One turn sends every row of this set to another row. A few are shown first. Where does it send the rows asked after them?
rig: -8 -8 -2 7 4 10 2 -12 -7 0 -7 -5 -19 -5 9 13 2 8 -5 7 1
Zatoz: 2 -11 -6 17 7 4 -9 -3 -2 0 -7 -6 -14 -2 7 3 8 1 -16 11 0
fevi: 8 24 -9 -19 -15 18 7 -16 -6 1 5 -4 -1 -9 9 6 0 -7 3 2 -5
Fiza: 12 -2 10 -1 1 11 1 11 12 -18 -2 20 -5 11 11 4 1 -3 -11 -16 7
mudit: 15 10 -7 -7 -15 19 7 6 1 -3 16 -3 14 11 0 -6 -11 -20 12 10 -14
Budun: 2 -19 1 24 -3 13 3 12 6 -6 4 13 9 12 -1 4 -2 -12 8 3 -3
Gidoz: 14 7 11 2 -5 -1 -3 7 13 -6 -5 11 -15 2 13 -1 4 4 -6 -21 11
nukav: 12 7 -1 -10 -30 14 12 -16 -2 9 8 -12 4 -6 8 -1 -7 10 2 12 -4
ponus: 13 13 -5 -9 -29 14 7 -16 -2 11 8 -10 0 -7 11 0 -5 3 2 16 -7
Luned: 16 7 -4 -7 -13 17 8 12 1 -6 15 -5 16 16 -1 -9 -11 -14 10 5 -10
moba: 25 9 -7 -5 -13 6 -3 15 5 2 9 -10 11 11 6 -15 1 -8 -7 11 -10
lifuz: 15 13 -12 2 -16 18 -3 -7 7 -7 11 -7 10 6 -4 -11 -3 -30 3 3 -4
Tunum: 25 12 -10 -4 -14 10 -4 11 4 2 11 -7 11 12 8 -12 0 -16 -5 15 -12
Noro: 8 -11 7 3 -3 17 6 3 8 -18 4 26 5 -1 1 7 -8 -2 -9 -14 9
lir: 9 -12 -1 14 0 7 -6 18 4 0 -4 13 -3 19 9 6 10 -1 -11 11 0
botub: 11 3 10 10 -12 -2 -4 -5 9 -1 0 12 -11 -14 3 -2 -1 8 0 -20 15
puvo: -5 -12 6 21 -7 10 11 -1 2 2 3 8 3 -7 1 7 -4 -4 25 -6 -3
teke: 13 10 8 19 1 -7 -7 12 5 0 -1 7 -12 0 11 -10 3 -1 -6 -15 8
Zesod: 6 0 2 5 -3 0 -1 10 -1 11 -9 7 -14 4 19 11 14 14 -5 6 1
sorod: 7 7 11 8 5 8 5 17 4 -12 0 13 -10 18 12 0 -4 -8 -2 -17 4
vekob: 9 -1 7 23 -9 0 -2 -7 1 3 2 10 -7 -19 6 -5 -1 9 -12 -8 11
Guf: 7 -10 8 11 -12 10 2 -7 5 -8 6 21 1 -15 -4 2 -10 4 -2 -15 14
gutef: 3 -10 -5 22 15 3 -10 8 1 -6 -1 -6 -6 4 -1 -3 4 -14 -4 3 -3
Dova: 23 10 -5 -6 -24 5 -1 -3 2 10 5 -14 4 -2 12 -10 4 6 -12 14 -6
Vid: -13 -5 1 6 8 13 9 -7 -8 -6 -3 -4 -15 -1 3 13 -5 -2 14 -3 -3
sised: -2 -6 11 6 -1 22 17 2 0 -17 2 21 -2 11 9 11 -11 -4 -5 -11 4
bok: 8 10 -4 -10 -24 21 14 -11 -4 3 14 -4 7 0 2 1 -15 -8 16 11 -10
geg: 8 20 -7 -8 -16 19 8 -14 2 -5 10 -8 7 -5 1 -2 -5 -22 14 -5 -7
lusef: 7 5 0 -12 -24 21 17 -6 -4 -1 13 -6 11 5 0 0 -16 -3 14 6 -7
Puv: -7 -6 -2 16 15 10 1 6 -3 -9 1 -5 -7 4 -2 3 -5 -15 15 -5 -5
kuri: 24 14 -8 -5 -22 7 -3 -2 3 10 6 -12 2 1 14 -7 4 -2 -10 18 -9
ged: 20 13 -16 -2 -18 17 -11 -6 2 -3 7 -3 4 8 -1 -8 3 -20 -16 15 2
Fopu: 15 19 -14 -15 -18 17 -5 -11 -6 2 5 -1 -2 0 8 2 4 -6 -16 14 1
laki: 0 -11 9 15 -9 16 12 -13 -2 -6 3 19 0 -12 5 8 -10 7 -11 -6 8
Fiv: -3 1 6 9 -7 2 9 -3 -3 12 -4 4 -12 -12 13 11 5 13 17 -5 -2

laki moves to -> sised
Fiv moves to -> puvo
gutef moves to -> Zatoz
And these:
lifuz moves to -> ged
mudit moves to -> Tunum
botub moves to -> Guf
nukav moves to -> lusef

One turn sends every row of this set to another row. A few are shown first. Where does it send the rows asked after them?
Neron: -20 -3 13 -9 -12 4 11 4 9 2 27 3 32 3 -18 6 2 -4 17 -5
porod: -24 -10 12 -13 1 17 3 4 -16 15 9 9 -6 -11 -5 7 31 8 -8 -13
legap: -19 1 19 -11 -15 -6 11 9 9 8 31 2 23 3 -20 -6 5 3 22 -12
Vad: -22 -3 13 -11 -15 0 10 -1 7 7 28 1 31 2 -18 1 3 2 20 -7
das: -14 -22 6 -9 3 13 -17 -7 10 21 23 10 19 -12 0 -1 20 -11 13 -12
Vil: 2 -4 11 -27 25 8 -12 18 -6 14 5 3 17 4 -6 -9 15 -2 -1 -8
befon: 1 -5 11 -32 20 1 -15 10 -10 22 9 2 16 -1 -7 -17 17 10 4 -14
Kufa: -16 2 20 -8 -9 0 11 16 9 -3 27 5 22 7 -18 1 2 -6 16 -4
Rodu: 3 -3 13 -30 22 2 -16 13 -11 15 6 3 15 2 -6 -12 15 6 1 -9
rul: -28 -12 9 -12 1 18 5 5 -11 21 11 8 -5 -10 -6 6 33 5 -7 -17
fas: -14 -20 9 -12 0 8 -21 -12 4 20 24 9 16 -14 0 -6 21 1 17 -13
tepep: -32 -8 8 -27 15 12 0 25 -1 14 2 5 -9 7 -7 -4 14 16 10 -7
tasud: -16 -1 16 -8 -10 4 9 5 5 -5 24 4 29 4 -16 8 0 -4 14 0
lev: -2 -7 8 -27 26 10 -10 18 -2 21 8 3 20 4 -6 -10 16 -6 0 -13
ribaf: -27 -12 10 -14 0 17 5 3 -13 21 11 8 -5 -11 -6 5 32 8 -6 -17
padi: -34 -9 7 -28 14 11 0 24 1 18 4 4 -7 6 -9 -7 15 17 12 -10
Rav: -12 5 23 -9 -12 -3 8 15 4 -8 26 5 19 6 -17 0 1 0 15 -1
miber: -25 -10 10 -13 1 19 4 6 -14 15 8 9 -6 -10 -5 8 31 5 -9 -13
Fosa: -15 1 18 -12 -16 -3 5 -2 -1 -4 26 3 26 0 -17 2 1 10 18 -1
suz: -16 4 22 -12 -16 -8 7 8 3 3 31 3 20 2 -19 -8 4 10 22 -9
tizov: -13 5 24 -11 -14 -7 6 11 1 -5 27 5 18 3 -18 -4 3 9 17 -3
kabo: -34 -10 7 -28 14 12 2 25 1 17 4 5 -7 7 -9 -5 15 14 12 -10
tavo: -19 -1 16 -13 -16 -4 7 -3 3 4 28 1 29 0 -18 0 3 10 20 -6
keze: -4 -7 8 -31 20 4 -12 10 -4 29 12 0 19 0 -9 -18 19 6 6 -18
mevi: -32 -8 9 -28 14 11 0 24 -2 15 3 5 -9 6 -8 -5 14 19 11 -7
vuve: -12 -21 7 -6 6 16 -18 -1 8 10 20 12 18 -8 3 4 18 -15 9 -6
degib: -5 -9 6 -28 23 7 -9 15 0 28 10 1 22 2 -8 -15 18 -3 3 -18
Galu: -6 -17 12 -7 6 14 -22 -2 1 2 16 14 14 -9 4 5 16 -9 7 0
samed: -20 1 18 -8 -11 -2 13 14 12 5 30 4 24 5 -19 -3 5 -4 19 -10
nela: -33 -9 7 -27 15 12 1 25 1 14 3 5 -8 7 -8 -4 15 14 10 -8
volup: -27 -12 10 -12 2 20 6 6 -12 18 9 9 -5 -9 -6 8 32 3 -8 -14
zitaz: -5 -15 15 -10 2 8 -26 -8 -4 2 18 13 10 -12 4 1 17 2 10 0
fod: -33 -8 8 -28 13 10 1 23 -1 17 4 4 -9 6 -9 -7 14 18 12 -9
sosim: -9 -17 13 -13 -1 5 -25 -14 -3 12 21 11 12 -15 2 -4 19 7 14 -7
Tupo: -14 2 18 -10 -13 1 6 3 0 -8 24 3 26 3 -16 6 0 4 15 3
Vuz: -25 -10 11 -14 -1 16 3 3 -15 18 10 8 -6 -12 -5 5 32 10 -7 -15

fas moves to -> das
Tupo moves to -> Fosa
And these:
lev moves to -> Vil
ribaf moves to -> rul
suz moves to -> legap

